Here is a table of points, one per row:
(36, -12, -25, -37, -38, -21, 31, -44, -34, 71, -2, 55)
(-2, 46, 53, 21, 21, -2, -56, -15, -25, -27, -11, -13)
(-31, -32, 24, -27, 21, -21, -66, -54, -44, -17, -21, -13)
(27, 75, 72, 21, 60, 66, 41, 43, 53, 61, 76, 45)
(75, 36, 63, -56, 69, 66, -46, 62, 72, -17, -41, -13)
(66, 17, 24, 50, 40, 37, -27, 62, 34, 41, -41, -72)
(75, 27, -25, -66, 1, -2, 41, -64, 43, 61, -50, -4)
(-31, -12, 34, -17, 50, 18, 61, 24, 14, 3, -2, -62)
(27, 7, -25, 2, 21, -60, -17, 14, -15, -56, -50, -4)
(-12, 56, -44, 60, -38, 66, 70, -54, 63, 71, 76, 25)
(-61, 7, 14, 41, -57, -21, 2, 33, -44, -46, -31, 16)
(46, -3, -44, -8, -8, -50, -17, 4, -25, 22, -21, 35)
(-41, -22, 24, -8, 30, -21, -17, -44, -44, -36, 18, 35)
(-41, -12, 63, 50, -67, -21, -7, 53, -25, -46, -2, 25)
(-61, -22, -25, 31, -18, 8, -46, -54, -25, -17, -21, -13)
(17, 75, 43, 70, 30, 47, 61, -6, 63, 71, 76, 64)
(-31, -61, -15, -37, -38, -31, -27, -44, -15, 3, 8, 6)
(27, 17, -44, -27, -38, -50, 31, 24, 5, -36, 27, -13)
(75, 27, 34, 31, 69, 76, -27, 62, 53, 61, -41, -42)
(-12, -3, 34, 2, -57, -21, 12, 14, -25, -46, 27, -4)
(46, -12, -25, -27, 50, 8, 51, 43, 5, -56, -21, -72)
(-51, -51, -54, -47, -18, -11, 2, -35, -54, 32, 37, 25)
(-61, -41, -15, -27, -28, -41, -46, -54, -25, 3, -41, 25)
(-31, -12, 63, 2, 11, 8, -27, -6, -34, -65, 27, 45)
(-12, -41, -34, -56, -8, -21, -7, -44, -34, 41, 18, 6)
(-41, -41, -44, 21, -38, -50, -36, -15, -34, 32, -21, 35)
(-2, -3, -54, -27, -18, -50, 22, 43, -15, -56, -21, 25)
(-51, -32, 53, 50, 21, -2, 70, -44, 53, 41, 18, -72)
(75, 36, -25, -8, 60, 76, -66, 62, 72, 22, 8, -42)
(-2, -41, -5, -66, 1, 18, -27, -44, -5, -7, -2, -4)
(7, 75, 53, 41, 69, 57, 61, 43, 53, 51, 76, 64)
(-41, -22, -63, -37, 30, -21, -27, -44, -5, 3, 8, -52)
(-12, -3, 34, 12, -47, -21, 41, 43, -15, -36, -31, -42)
(-2, -32, -54, -8, 1, -2, -46, -64, 5, 3, 8, 35)
(-41, -12, -25, 50, -8, 8, -27, -54, -44, -46, 8, -13)
(-12, 36, -25, 70, -57, -2, 70, -54, 63, 61, 66, -62)
(-51, 36, -5, 41, -57, -11, -7, -6, -34, -17, 27, 35)
(-51, -51, -5, -37, -8, -50, -17, -54, -44, -27, -21, 25)
(66, 46, 5, -37, 60, 76, -36, 43, 72, 71, -31, -42)
(-2, 7, 43, 21, -57, -41, 22, 33, -34, -17, -31, 16)
(-12, -22, -25, 2, -38, -2, -17, 24, -15, -56, -2, -23)
(46, -32, -34, 50, 40, 37, 51, 72, -54, -7, -2, -42)
(-2, -32, -25, -8, -67, -50, -7, 72, 14, -46, -41, 45)
(66, 7, -44, -17, -18, -50, 22, -44, -15, -17, -21, 35)
(27, 27, 72, -56, 69, 76, -17, 72, 43, -27, 8, -4)
These points spread out most along one direction. For each point below, how far along it does it lie, from 0 to 99? The average is 50, and the first point in the table lies past the average.
(-12, 36, -25, 70, -57, -2, 70, -54, 63, 61, 66, -62) 43
(75, 36, 63, -56, 69, 66, -46, 62, 72, -17, -41, -13) 23
(-2, 46, 53, 21, 21, -2, -56, -15, -25, -27, -11, -13) 49
(-51, -51, -5, -37, -8, -50, -17, -54, -44, -27, -21, 25) 72
(-31, -12, 63, 2, 11, 8, -27, -6, -34, -65, 27, 45) 56
(27, 17, -44, -27, -38, -50, 31, 24, 5, -36, 27, -13) 55
(-12, 56, -44, 60, -38, 66, 70, -54, 63, 71, 76, 25) 37
(-2, -41, -5, -66, 1, 18, -27, -44, -5, -7, -2, -4) 57
(66, 17, 24, 50, 40, 37, -27, 62, 34, 41, -41, -72) 27
(-12, -3, 34, 2, -57, -21, 12, 14, -25, -46, 27, -4) 58
(75, 27, -25, -66, 1, -2, 41, -64, 43, 61, -50, -4) 42
(-31, -32, 24, -27, 21, -21, -66, -54, -44, -17, -21, -13) 63
(-2, -32, -54, -8, 1, -2, -46, -64, 5, 3, 8, 35) 60
(-41, -22, -63, -37, 30, -21, -27, -44, -5, 3, 8, -52) 59
(17, 75, 43, 70, 30, 47, 61, -6, 63, 71, 76, 64) 25
(7, 75, 53, 41, 69, 57, 61, 43, 53, 51, 76, 64) 21
(-2, -32, -25, -8, -67, -50, -7, 72, 14, -46, -41, 45) 62
(-61, 7, 14, 41, -57, -21, 2, 33, -44, -46, -31, 16) 63
(-51, -51, -54, -47, -18, -11, 2, -35, -54, 32, 37, 25) 67
(-2, 7, 43, 21, -57, -41, 22, 33, -34, -17, -31, 16) 57
(-12, -41, -34, -56, -8, -21, -7, -44, -34, 41, 18, 6) 62
(-41, -41, -44, 21, -38, -50, -36, -15, -34, 32, -21, 35) 68
(-41, -12, 63, 50, -67, -21, -7, 53, -25, -46, -2, 25) 59
(66, 46, 5, -37, 60, 76, -36, 43, 72, 71, -31, -42) 20
(66, 7, -44, -17, -18, -50, 22, -44, -15, -17, -21, 35) 58
(-12, -22, -25, 2, -38, -2, -17, 24, -15, -56, -2, -23) 59
(27, 75, 72, 21, 60, 66, 41, 43, 53, 61, 76, 45) 18
(46, -3, -44, -8, -8, -50, -17, 4, -25, 22, -21, 35) 56
(-12, -3, 34, 12, -47, -21, 41, 43, -15, -36, -31, -42) 54
(27, 27, 72, -56, 69, 76, -17, 72, 43, -27, 8, -4) 26
(75, 36, -25, -8, 60, 76, -66, 62, 72, 22, 8, -42) 23
(46, -12, -25, -27, 50, 8, 51, 43, 5, -56, -21, -72) 42
